Where one turn sends some rows of the set: a few examples, then the rows asked:
kam: [ -3   9 -16  -8 -19  14   7  -7   7 -14   3  -8  13   0 -24  20  10  11
  -6 -10  10   9   9 -10  -8 -11]
gumas: [  5  25 -12  -1 -23  -1  20 -23  27 -18  -5  -8  24  -5 -16  27  53  13
 -14  -3  19   7   4  -3  12  -3]
Bomu: [  1  15  12   2 -20  -5 -13 -13  -3  23  -7 -18  26  -2   0   5   8  13
   3  -1  -8   6   8  -7  11   3]
bamus: [  2   5  -7   1  -3  -2   4 -17  31  -9   1  -3  22  12 -15  11  45   4
 -13 -16  -2   4  20 -13  26  -1]
gib: [  4   7 -22   9 -21   5  -5 -20   7   8  -2  -7  16 -23 -24  13  39  17
 -17 -10 -12  -5   7  -7   1  -2]
nefig: [  8  22 -10 -13 -26   4 -15 -17  27   4 -25 -14  38  -7 -17   3   9  -2
 -13 -11   6  -7  -2   6  15 -14]
sona: [ 11  33  -8  -4 -10   3  22  -8  -8  14   9 -12  25 -10 -28  18  28   5
 -14   4  12   4   7 -18   3  -6]
Zoreb: [  2  29 -20  -9 -26   5 -18 -21  20   6 -22 -21  43   5 -16  -5  11   7
 -11 -15   9   3  13  -1  17 -16]
bep: [ -3  39  -8  -3 -19   0 -24 -15  18  20 -20 -12  39  -9  -3 -15  15  10
 -15   1  11  11   5  -5  11  -3]
tek: [  1  14   7  -7 -25 -13   0 -17  21   7  -9 -18  28  -4  15  -9  27  24
   4  -6  -1   8   5   9  17  10]
Lesar: [  0  22  -8  -3  -8   0  18 -12  34   2  10 -10  30 -10  -1  13  52  27
  -8   4  21   7   5  -6  12   2]
fugi: [  3  36 -16  -7  -1   3  25 -20  15  15   6 -14  21  -9   0   1  44  16
  -6   5  21  11  22  -5  14   1]
vepu: [ -8  16  13  -8 -27  -7 -11 -14  16  11 -17   6  22  -5  -2   9  10  19
   5  -8  -8  11   0 -12   3   3]
roveb: [ -5  18  -7  13  -5   3  -4 -15  21  -2  10  -9  25   5 -16  -9  53  16
 -17   0   1  14  13 -16  23   9]
pib: [  3  25 -26  -6 -21  -2  17 -27   4 -19  -5 -19   8  -8  -5   4  28  13
 -18 -12  19  16  20  13   1  -3]
duga: [  5  36  -4 -17 -16  -7 -11 -12  18  15 -16 -12  47   1  -9 -16   8   3
 -13  -9  11   8   6  -1  18  -8]
sifis: [ -2  23   2   0  -8  12   6  -1  -1  -1   6  -2  10  -6   0   1  15  -1
 -14  13  14  15   4 -15  -5  10]
nidi: [  2  23 -13   2  -8 -15  -4 -20  -1  14   0   3  19 -12 -31  13  30  17
 -26 -15  -5   8  19 -15   5  -8]
Kivi: [  5  25  -4 -10 -14   0  19  -4 -11  -5   8  -8  18  -1 -20   7   7   0
 -16  -5  13  15   8 -10  -8  -3]
Sobe: [  0  26 -22  -9 -18  17  20 -17  12   4   1  -4  17 -12 -38  24  29  12
  -5  -4   8   3   3 -16  -2 -11]
Lofi: [  1  23 -13   0 -30  15 -22 -20  31  -1 -26 -16  38  -3  -6  -6  21   2
  -8  -2   9  -2  -2   0  17  -6]
Baz: [  7  22   5  -6 -13  -6   4 -27  10  12  -8 -30  21   4  -2 -10  20   7
   5  -6   1  11  14  16  31   3]
Paku: [ 10  36 -14 -10 -31  -1 -12 -18   8  12 -24 -19  41  -9 -10 -13  12   0
 -17  -7   7   0   3   2  11  -6]
Bason: [ -5  27  -3  -5 -15   6 -27 -13  38  11 -20  -8  38  -7 -11  -2  13   7
 -11  -3  12   3  -3  -1  16 -11]
vado: [ -4  17   3   0   0  -6   4  -8  28 -10  10 -13  13 -11   4   8  32  17
 -17   5  27  17   7  10   9  -2]
lozem: [  2  11 -11  -3 -19   0   8 -17  25 -26  -5 -13   8 -10   0  19  34   9
 -18  -6  20   8   7  16   5  -2]
tupar: [ -3  31 -13  -3  -1  -5  10 -16   6   0  10 -19  13  -8  -3  -6  25  22
 -17   0  25  26  21  10   6  -1]
pud: [  5  25 -19  -3 -17   0  17 -18   6  -2   4  -8  24  -3 -13 -26  50  11
 -16  -4  -7   9  11 -10  11  16]
dumip: [  0  29   3  -1 -22  -7  -3 -35  17  -8 -16 -22  16   7 -23  -2  24   7
   0 -14   3  20   5  13  28  -3]
nif: [ -6  23 -13  -3 -17  19  12 -17  23   5 -10  10  13 -13 -10  25  35  12
  -3   6   9   3   4 -25  -3   1]
fif: [  5  23   4   1 -23   6  -6 -23  -5  13  -7 -23  16  -3 -28   0   8   2
   3  -2 -10   8  -5   2  16  -1]
labid: [  6  13  -6   1  -9   6   1 -15  21   9  -3   5   6 -29 -14   5  37   1
 -17   7 -10  -9  -3  -4   5   8]
ratu: [  5  28   4  -5   4 -14   5 -14  12  17  -1  16  11 -17 -20   5  28   1
 -23  -2  -4   6   9 -11  11   4]
foven: [ 13  13 -17 -16 -16  -6  24 -18  17 -10  -4  -2  22   3 -13  -4  41   0
 -13 -20  -8  -4  17  -5  17   5]
vam: [-11   8  -9   4 -16  23  -3  -5  17  -9   1  -4   7  -6  -4  13  17  11
  -5   5  11  10   4 -14  -7   1]
Penu: [  2  28   1   2 -10   5  13  -6   4  16   0   3  22 -13  -1  24  34   6
 -14  14  13   3   7 -25   2   5]
Fosos: [  9  38 -22  -6 -16   3  27 -31   8  -4  -7 -15  17  -3 -13  14  47   2
 -12  -4  18  12  20  -1  16  -4]
nov: [  3  32   2  -8 -21   2 -15  -9  31   7 -19 -10  43  -4   0 -16  16  -1
 -13   4  12   4  -6   0  17   1]
vof: [ -7  21   4  -1 -36 -11  -6 -26  27 -12 -17 -11  25   1  -8  -4  32  27
   0 -12   1  18  -5   6  15   4]
Zav: [ -4  24   7  -8 -29   1  -4 -25  16  -1 -19   0  14  -5 -30   2   9   9
   6 -10  -9  11 -14  -1   7  -1]

gib -> roveb
sifis -> pib
bep -> Zoreb
Now find these:
Bomu -> dumip
gumas -> Penu

